Each run below is a few steps of one of 4 hidden systems, one row a step.
path 1, R:
-40, 23, 15, -36, 6, 39, 57, -68, -9, -39, 13, -38, 13, 22, -16, 18, -51, -4, 0, 8, 49, 24, -6, -23, -4, 34, 29, 36
-30, 19, 13, -31, -4, 33, 49, -59, -10, -50, 15, -48, 11, 40, -12, 12, -57, -6, -6, 11, 36, 8, -10, -22, -6, 31, 43, 34
-19, 13, 14, -28, -9, 23, 35, -48, -13, -64, 15, -51, 5, 52, -14, 6, -62, -2, -10, 11, 22, -4, -11, -23, -7, 27, 56, 35
-4, 7, 13, -22, -18, 17, 23, -34, -13, -72, 17, -48, 1, 61, -14, -1, -65, 0, -17, 12, 7, -20, -13, -21, -3, 20, 63, 28
12, -1, 10, -18, -28, 8, 9, -17, -14, -73, 16, -41, -5, 68, -11, -8, -59, 1, -30, 12, -7, -31, -17, -14, -4, 10, 70, 17
30, -7, 9, -13, -34, -2, -9, 1, -10, -71, 14, -36, -14, 67, -9, -20, -56, 4, -38, 15, -23, -40, -23, -4, -3, -1, 67, 7
44, -7, 0, -12, -43, -9, -22, 16, -7, -63, 7, -22, -19, 63, -5, -33, -44, 17, -47, 18, -36, -48, -26, 1, 2, -14, 56, -9
56, -11, -2, -7, -47, -18, -36, 31, 2, -46, -1, -11, -20, 52, 2, -49, -32, 28, -55, 25, -53, -47, -26, 4, -1, -24, 40, -22
path 2, P:
-58, -16, 55, -17, 39, 33, 54, -39, 7, -19, -5, -19, 17, -6, 0, 4, 9, -2, 5, -7, 21, 41, -9, -40, -6, 15, -34, 46
-59, -13, 54, -21, 38, 37, 62, -46, 8, -8, 0, -14, 12, -11, -8, 11, 7, -1, 4, -2, 26, 53, -3, -32, 2, 12, -40, 40
-50, -6, 52, -28, 33, 36, 65, -54, 11, 2, 3, -7, 4, -18, -14, 11, 10, 2, -4, 1, 36, 60, 3, -21, 7, 5, -46, 30
-46, -4, 54, -34, 29, 35, 62, -53, 11, 9, 5, 3, -4, -27, -16, 8, 12, 3, -9, 1, 38, 65, 6, -5, 14, -3, -50, 25
-37, -4, 51, -36, 22, 41, 56, -48, 16, 18, 8, 11, -14, -29, -19, -1, 19, 8, -16, 4, 39, 69, 9, 4, 20, -16, -52, 10
-24, -5, 51, -35, 13, 34, 49, -39, 21, 25, 8, 22, -20, -32, -16, -4, 23, 14, -23, 11, 34, 69, 10, 13, 23, -24, -54, -3
-13, -8, 51, -34, 2, 32, 36, -29, 24, 27, 7, 30, -31, -33, -15, -15, 24, 18, -31, 13, 23, 65, 11, 22, 29, -38, -55, -14
1, -8, 48, -34, 0, 24, 26, -16, 25, 26, 5, 36, -35, -34, -14, -25, 32, 25, -41, 14, 9, 55, 7, 27, 29, -44, -56, -25
path 3, D, 8 rows:
7, 1, -8, 24, 9, -10, -30, 31, 8, 54, -13, 67, -3, -32, 15, 30, 61, -20, 37, -25, 2, 28, 2, 44, 5, -14, -46, -12
6, -2, -4, 21, 8, -10, -30, 36, 12, 59, -15, 68, -10, -34, 15, 17, 61, -12, 24, -16, -5, 33, -1, 44, 8, -23, -55, -16
15, -5, -1, 18, 4, -13, -31, 37, 16, 58, -13, 67, -16, -36, 13, 8, 60, -5, 16, -14, -11, 31, -1, 42, 10, -27, -58, -20
17, -6, 2, 14, 0, -13, -28, 35, 20, 58, -13, 70, -21, -41, 9, -2, 61, 2, 4, -13, -15, 28, 1, 42, 12, -35, -61, -28
23, -10, 10, 11, -6, -15, -28, 34, 19, 54, -12, 67, -24, -39, 6, -13, 55, 11, -10, -2, -22, 30, 0, 42, 16, -39, -62, -34
26, -13, 11, 6, -8, -12, -27, 34, 22, 47, -11, 65, -30, -38, 3, -22, 52, 16, -21, 2, -30, 27, -3, 41, 21, -45, -62, -37
32, -10, 14, 0, -15, -16, -25, 34, 25, 42, -10, 58, -35, -34, -3, -29, 44, 25, -29, 7, -35, 21, -1, 41, 22, -51, -60, -41
34, -11, 14, -2, -18, -12, -24, 31, 26, 37, -6, 55, -37, -34, -3, -36, 37, 27, -37, 9, -38, 20, -2, 39, 26, -55, -51, -49
path 4, U, 8 rows:
-37, 42, -4, -29, 8, 36, 52, -73, -21, -17, 23, -25, 21, 19, -16, 53, -46, -33, 31, -7, 71, 35, 1, 2, -8, 46, 30, 33
-45, 28, 9, -30, 16, 38, 60, -69, -16, -24, 16, -32, 21, 16, -14, 35, -42, -17, 19, -5, 61, 35, -3, -18, -10, 44, 16, 41
-50, 13, 29, -28, 22, 41, 61, -63, -7, -31, 9, -38, 21, 15, -9, 15, -31, -4, 8, 1, 45, 35, -11, -36, -10, 32, 2, 42
-53, -3, 45, -30, 28, 37, 61, -49, 5, -33, -2, -41, 20, 10, -6, -7, -18, 9, -7, 2, 28, 34, -12, -44, -9, 17, -13, 43
-51, -23, 60, -30, 28, 36, 54, -36, 13, -39, -6, -34, 10, 6, -1, -23, -4, 16, -19, 9, 6, 33, -18, -49, -5, 6, -31, 38
-46, -39, 75, -22, 29, 27, 44, -18, 20, -35, -11, -29, 2, 5, 1, -37, 15, 26, -29, 9, -11, 30, -19, -49, -1, -10, -42, 32
-36, -53, 82, -13, 25, 22, 32, 0, 23, -32, -17, -20, -7, 2, 9, -49, 31, 31, -40, 6, -25, 27, -23, -45, 3, -25, -52, 24
-23, -61, 80, -9, 24, 12, 18, 20, 26, -24, -18, -5, -8, -1, 14, -58, 45, 39, -40, 4, -42, 22, -25, -36, 4, -40, -61, 15

Which system made each of these runs?
path 5, 5 rows:
-19, -37, 58, -22, 18, 12, 32, -2, 6, -72, -9, -48, 12, 37, 1, -42, -15, 23, -31, 8, -25, 2, -39, -57, -15, -4, -7, 29
-27, -27, 52, -24, 17, 20, 41, -17, 5, -69, -5, -51, 12, 37, -5, -35, -23, 21, -25, 10, -11, 11, -33, -53, -14, 3, -2, 30
-34, -12, 49, -28, 13, 29, 48, -35, 5, -61, -2, -52, 13, 30, -7, -27, -29, 16, -25, 11, 6, 13, -29, -50, -9, 10, -1, 34
-36, -2, 41, -36, 7, 37, 58, -49, 6, -49, 1, -47, 8, 23, -7, -18, -32, 16, -23, 18, 21, 24, -22, -42, -7, 13, 3, 31
-36, 11, 33, -40, 7, 43, 58, -60, 4, -38, 11, -39, 4, 18, -11, -11, -37, 14, -17, 15, 36, 35, -13, -31, -3, 14, 3, 28
 | P
path 6, 5 rows:
-29, 45, -15, -25, 6, 33, 50, -71, -26, -14, 27, -24, 22, 19, -19, 57, -49, -40, 37, -12, 77, 32, 0, 4, -7, 49, 40, 33
-26, 50, -16, -28, 7, 34, 46, -70, -19, 2, 29, -4, 13, 8, -18, 60, -36, -40, 37, -10, 83, 50, 9, 21, -3, 40, 29, 22
-24, 53, -18, -30, -5, 41, 35, -64, -15, 21, 26, 14, -1, -5, -17, 57, -18, -33, 33, -10, 88, 55, 18, 37, 10, 27, 18, 11
-18, 47, -14, -24, -11, 41, 23, -53, -5, 35, 22, 34, -14, -18, -11, 51, -1, -28, 27, -7, 79, 57, 20, 51, 15, 10, 6, 0
-6, 43, -14, -16, -18, 35, 7, -34, 4, 53, 17, 51, -27, -24, -4, 39, 17, -16, 22, -7, 63, 54, 25, 60, 22, -6, -8, -13
 | P
path 7:
-10, 18, 28, -51, -17, 39, 47, -55, 5, -35, 19, -24, -16, 20, -21, -17, -43, 22, -37, 27, 32, 31, -7, -1, 14, -4, 12, 0
-14, 18, 29, -48, -12, 40, 50, -54, 3, -37, 18, -29, -14, 20, -21, -17, -45, 21, -31, 26, 29, 30, -8, -8, 7, -2, 12, 3
-20, 17, 31, -49, -11, 40, 53, -53, 1, -40, 15, -32, -8, 22, -19, -16, -41, 20, -31, 24, 28, 28, -13, -15, 6, 2, 13, 14
-23, 12, 31, -42, -5, 36, 51, -54, 2, -42, 11, -38, -6, 25, -17, -17, -44, 19, -29, 18, 26, 26, -11, -21, 3, 7, 11, 18
-29, 10, 34, -42, -2, 39, 51, -53, 1, -47, 12, -40, -2, 25, -16, -15, -42, 13, -25, 18, 29, 18, -15, -28, 1, 9, 14, 21
 | D
path 8 (5 x 28):
26, -38, 22, 26, 5, -30, -40, 63, 20, 26, -25, 50, -16, -21, 19, -32, 63, 17, -14, -10, -62, 2, -20, 14, 5, -39, -63, -20
29, -36, 20, 22, -3, -31, -45, 66, 19, 20, -23, 48, -21, -17, 14, -40, 56, 23, -21, -3, -68, -5, -18, 21, 10, -48, -58, -26
38, -36, 18, 21, -11, -32, -47, 69, 21, 17, -24, 43, -26, -12, 15, -45, 49, 28, -31, 0, -71, -10, -19, 17, 12, -51, -49, -33
47, -29, 11, 18, -20, -33, -49, 66, 23, 12, -19, 40, -28, -6, 9, -47, 39, 31, -38, 8, -74, -17, -20, 23, 10, -50, -36, -37
55, -22, 1, 14, -30, -32, -55, 66, 15, 5, -16, 39, -29, 4, 13, -52, 29, 32, -39, 13, -68, -22, -23, 23, 10, -46, -22, -42
 | D
